(in the rows, 128 means zero)
One turn or mirror swaps these rows in pairs. Which row does each one swap with?
The rows were stretched afterwards, more along some directions than others.
k465: [114 133 114 153 111 132 136  91 129 133 139 127 118  93 110 135 134 145
 118  99 124 154]
k411: [155 123 119 135 116 125 133 128 154 139 129 112 141 150 110 139 138  98
 152 124 128 148]
k811: [135 133 132 171  95 103 134  70 105 149 143 155 126 112 109 141 124 156
 123 126 124 163]
k684: [122 125 105 157 104 141 132  85 130 141 123 138 115 113 106 142 144 167
 133 100 108 165]
k969: [110 148 114 117 124 126 112 114 122 124 131 106 145 105 143 120 114 114
 103 145 139 129]
k691: [117 144 128 129 113  87 109  93 104 137 149 145 114 121 108 156 112 179
 127  98 114 149]
k210: [131 131 108 143 133 139 147 122 137 137 125 119 115 107 129 114 157  95
 131 138 140 137]
k723: [120 144 104 142 121 129 117 110 115 140 148 111 133 115 133 154 135 129
 110 124 112 160]
k822: [167 103 120 117 148 133 140 111 132 155 137 119 120 151 138 138 129 143
 133 103 137 150]
k850: [173 121 124 116 135 105 133 117 137 133 156 126 117 132  82 151 154 111
 153  85 130 194]
k896: [137 119 103 127 118 105 125 126 136 131 117 145 107 153  88 159 122 154
 154  95  92 155]
k410: [121 136 119 131  99 104 114 124 124 104 137 147 132 166  77 169 140 164
 137  69  89 157]
k966: [ 96 137 115 129 118 118 113 115 138 137 126 119 123 104 163 115 120 143
 127 153 133 123]
k143: [156 138 122 138 127 128 141 113 119 125 129 115 124 140 110 146 145 108
 131  89 139 144]
k549: [168 113 128 132 154 134 145 121 138 130 138 134 121 148 100 140 152 121
 146  88 135 168]
k634: [152 115 114 155 118 131 133 116 126 152 117 160 127 159 113 153 141 145
 157 116 102 184]
k275: [126 153 114 125 115 112 118 100 118 120 128 105 132 104 140 132 131 125
 114 138 142 134]
k482: [116 106 139 143 123 129 147  93 141 157 126 139  99 114 119 124 143 175
 133  91 133 152]
k570: [173 137 125 160 120 127 135 109 116 136 117 131 149 129 117 139 129 104
 121 153 129 163]
k129: [142 136  97 153 113 127 136  96 116 138 144 136 116 122  98 152 143 123
 138  88 105 202]
k897: [108 132 111 121 123 110 110 131 112 135 135 154 129 154 106 150 122 163
 147  89  92 150]
k819: [138 108 128 143 129 124 142  94 129 160 151 157 111 127 121 155 111 160
 134  83 130 124]
k899: [101 119 111 127 119 128 124 125 133 127 141 138 119 148 100 150 140 157
 113 101 109 146]
k523: [155 138 127 125 130  99 110 112 119 138 143 128 110 117 111 151 126 138
 145  85 116 171]
k957: [109 122 143 144 115 117 121  97  99 155 121 135 124 127 120 147 119 173
 120 119 117 138]
k61: [128 124 111 157  92 115 135  85 132 154 130 146 120 107 128 147 100 155
 147 128 116 133]
k702: [116 127 116 132 123 118 136 100 118 113 151 156 106 126  88 142 158 170
 123  78 128 162]
k330: [116 140 110 113 131 146 112 130 123 123 125 104 144 134 130 129 129 126
 115 124 126 140]
k903: [106 110 127 138 110 118 145 111 134 133 136 162 106 122 148 131 153 179
 127 117 140 122]
k472: [126 143 107 148  97 114 128  99 119 131 133 150 136 117 125 131 125 129
 147 116 123 164]
k2: [143 128 115 130 131 119 132 105 150 135 161 125 103 119 133 119 133 140
 128 120 143 150]
k950: [149 143  88 150 103 144 129 129 117 148 105 115 146 126 128 146 113 124
 140 158 101 162]
k376: [148 129  96 151 100 135 123 118 114 164 131 137 149 138 133 165 100 151
 142 132  97 148]
k57: [102 129 120 144  93 106 122  94 149 123 164 145 109 129 110 149 130 190
 140  78 112 147]
k698: [129 116 104 147 110 146 142 126 150 133 112 130 129 140 129 130 132 130
 128 118 109 134]
k401: [123 132 109 148 111 143 119 104 129 165 119 136 133 112 135 139 125 168
 136 116  88 153]
k349: [147 112 114 151 134 154 152 109 101 147 107 136 128 128 120 126 161 117
 100 138 119 164]
k499: [137 148 120 138 112  91 115 106 126 116 151 125 127 140  98 146 124 152
 134 100 112 149]
k33: [132 137 132 130 121 102 116  94 129 135 148 120 110 120  87 157 139 149
 139  65 110 186]
k925: [131 121 118 143 130 140 142 133 157 148 135 147 110 128 123 140 121 153
 162  79 122 131]
k677: [162 127 109 141 133 134 144 133 144 136 136 137 116 115 132 130 126 120
 140 101 135 134]
k739: [164 123  93 119 150 126 123 120 129 129 134 115 121 164 100 155 139 141
 127 100 111 174]
k488: [162 110 122 113 137 117 137 131 126 125 135 148 115 155  84 145 145 122
 117 107 118 148]
k712: [150 115 133 134 141 115 158 103 127 145 150 138 108 100 126 140 136 127
 129 111 168 148]
k954: [114 141  94 145 122 128 124 126 125 129 112 129 144 132  86 141 115 121
 139 113  98 144]
k451: [155 138 122 125 131 134 118 125 118 129 124 104 140 123 111 135 128 133
 117 143 121 159]
k803: [183 124 114 141 116 132 140 115 124 152 120 120 144 140 128 139 146 100
 135 154 123 174]
k860: [155 141  95 133 126 129 122 138 108 143 140 136 143 139 105 164 122 127
 130  93  99 162]
k486: [111 140 130 136 116  95 121  88 116 143 139 146 113 119 111 153 122 168
 138  92 132 127]
k15: [ 97 118 126 125 113 109 125 114 126 118 147 160 107 126 115 143 149 186
 115  97 116 141]
k83: [125 113 129 154 128 160 150 124 125 154 111 142 123 129 137 123 159 145
 126 120 114 140]
k78: [161 124 112 149 118 117 148 102 120 140 133 141 130 149  68 175 130 130
 147  73 107 184]
k97: [140 132 112 140 111 107 145 113 134 111 150 140 123 135  83 170 131 140
 150  78 122 162]
k479: [103 139 111 138 117 118 111 109 122 139 133 151 127 140  75 169 112 186
 148  66  77 159]
k784: [140 137 102 127 149 135 125 121 127 133 115 114 146 103 134 123 133 103
 120 131 124 151]
k242: [ 98 156 110 152  87 114 106  88 106 146 144 138 137 114 135 152 107 156
 131 125 103 160]
k873: [136 121 117 127 142 114 144 133 143 123 149 140 106 140  89 154 122 154
 159  69 137 134]
k770: [155 135 122 147 111 110 124 105 121 133 121 138 127 131  96 140 121 148
 164 116 103 170]
k567: [150 132 116 167 110 123 146 100 118 146 142 147 135 118  94 145 137 124
 116 101 123 163]
k590: [149 157 101 136 101 114 113 114 111 118 130 127 148 133 102 145 106 135
 151 139 103 177]
k303: [151 116 132  98 169 114 133 124 140 126 132 110 106 139 111 121 152 132
 126  85 142 142]
k638: [149 126 106 151 115 125 141  97 115 136 136 154 115 135 108 140 164 173
 148  82 114 186]

Swapped with k410: k472
Swapped with k822: k83
Swapped with k482: k957
Swapped with k451: k712
Swapped with k2: k723
Swapped with k570: k850

One turn or mirror swaps these rows in pairs. Which row does each one swap with?
The rows were stretched afterwards, more along some directions than others.
k261: [ 78  91 127 118 109  94 140 160 124 129 140 159  99  84 115 135 152  96
 139]
k585: [ 79  84 101 116 129  72 124 172 137  92 147 154 110  63 109 145 134 121
 147]
k884: [ 95 149  88 126 130 119 144 152 127 119 146 133 146  87 120 155 157 118
 118]
k747: [ 93  90 113 113 110  67 138 178 129 103 166 167 101  93 105 121 128 115
 152]
k921: [ 92 114  92  78 124 105 194 147 151 129 138 133 124 112 139 149 143 108
 156]
k871: [ 90  88  84 103 134 124 177 139 159 129 138 134 134  98 147 156 135 126
 155]
k100: [ 93  99 104 109 103  88 149 158 134 109 138 149 100  81 125 142 159  84
 144]
k816: [ 94 102 127 130 118  92 153 136 136 113 129 130  91  76 140 151 158 111
 157]
k646: [ 90 125 110 138 127  96 154 147 133 143 120 143  96  96 152 134 178 111
 153]
k898: [115 114 132 106 147  76 167 159 138 144 113 146  96  95 139 157 158 101
 144]
k322: [105 128 108 128 144 128 174 144 144 136 132 117 125 109 121 136 133 144
 120]
k133: [ 99 140 106 146 123 111 175 153 144 129 109 138 131  84 129 146 155 123
 138]
k554: [109  73 104 104 117  76 156 169 134 107 147 180  89  99 106 118 111 110
 145]
k509: [109 108 128 135 115  89 163 142 150 137  97 163 136  78 119 141 143 131
 153]
k177: [ 62  93 163 118 124  54 127 160 124 114 153 141  84  80 106 135 159 124
 137]
k128: [110 119 101 108 148  92 172 149 145 135 125 188 126  72 135 158 128  77
 147]
k473: [ 87 136 122 133 129  72 148 184 125 117 122 127 110  70 123 136 172 138
 128]
k35: [100  93 127 150 131 105 154 145 138 144 107 138 114  99 118 164 156 135
 137]
k828: [116 100 105 104 162  83 148 167 144 127 123 182 117  87 122 123 102 110
 134]
k824: [ 94  54 112 126 136  95 128 153 142 123 144 168 107 101 103 120 100 131
 141]
k593: [108  91  91  94 130 106 166 155 137 128 143 174 122 113 131 121 112 107
 132]
k645: [ 98 111 134 110 127 100 167 168 134 137 125 119 113 110 124 151 164 133
 119]
k426: [111 118 108  85 150  95 172 152 134 128 143 124 113  98 124 183 134 108
 131]
k814: [ 96 128 107 138 165  90 148 153 140 127  97 151 107  76 139 159 149 121
 139]
k669: [ 87 139 115 109 157  96 165 161 150 126 109 117 130  68 119 153 136 131
 107]
k404: [106 130 127 135 147 113 144 166 150 156  85 145 138  92 127 152 166 132
 126]
k237: [109  68 122 103 144  73 135 159 155 123 124 149  89  91 127 125 118 124
 167]
k202: [109 109 132 110 144  74 147 178 143 127 131 167 124  72 104 158 135 112
 139]
k668: [ 77  90 131 106 103  65 154 163 135  96 152 144  96  99 119 141 168 122
 154]
k962: [104 126 103  82 153 107 176 163 159 128 126 134 154  77 118 185 133 111
 126]
k378: [102  99 103 106 135  85 141 159 131 141 125 197 106  97 141 140 147  80
 149]
k885: [ 93 101  87  58 143  76 172 158 138 110 162 180 116  78 132 178 125  58
 143]
k983: [ 90 119  99 128 129 106 164 139 146 124 119 118 123  72 143 172 168 115
 152]
k125: [ 81 103 113 108 128 122 164 133 161 115 151 116 133 111 131 114 130 144
 144]
k904: [100  94 116 124 154 101 125 161 128 129 142 166 121  79 110 155 137 113
 118]
k766: [108  87  89  84 153  89 161 162 147 107 128 170 111  78 112 147  86  97
 131]
k663: [ 73  78 111 112 131  86 148 179 146 105 136 139 115  80 114 162 149 141
 140]
k204: [108 136  88 116 137 117 149 155 128 105 140 169 126  91 136 141 142 100
 117]
k193: [116 108 120  92 122 128 158 142 148 125 155 114 112 116 144 128 148 112
 137]
k380: [ 99 108 113 150 127  84 127 182 145 124  99 166 117  79 110 114 147 148
 142]
k868: [103 110 102 114 113  74 166 164 133 123 125 154 102  77 145 122 153 105
 156]
k679: [ 76 108 103  90 132  80 160 184 143 102 138 151 121  92 103 143 133 127
 134]
k706: [110 141 108 152 112 115 150 167 125 143  99 166 161  78 102 168 163 134
 125]
k633: [105  98 106  70 118  45 166 160 124 116 155 168  89  85 132 159 144  77
 151]
k851: [125  87 109 124 138 119 159 138 148 149 108 165 127  83 133 159 140  97
 142]
k583: [ 96 100 122 136 131  92 124 160 139  99 137 142 118  69 106 133 125 149
 139]
k890: [111 119  86  91 143  77 171 144 135 130 140 194 127  75 133 185 139  63
 147]
k84: [ 91 102 127  98 157  86 147 166 160 126 127 141 126  68 103 159 127 112
 124]

Swapped with k100: k884
Swapped with k585: k983
Swapped with k868: k473
Swapped with k962: k885

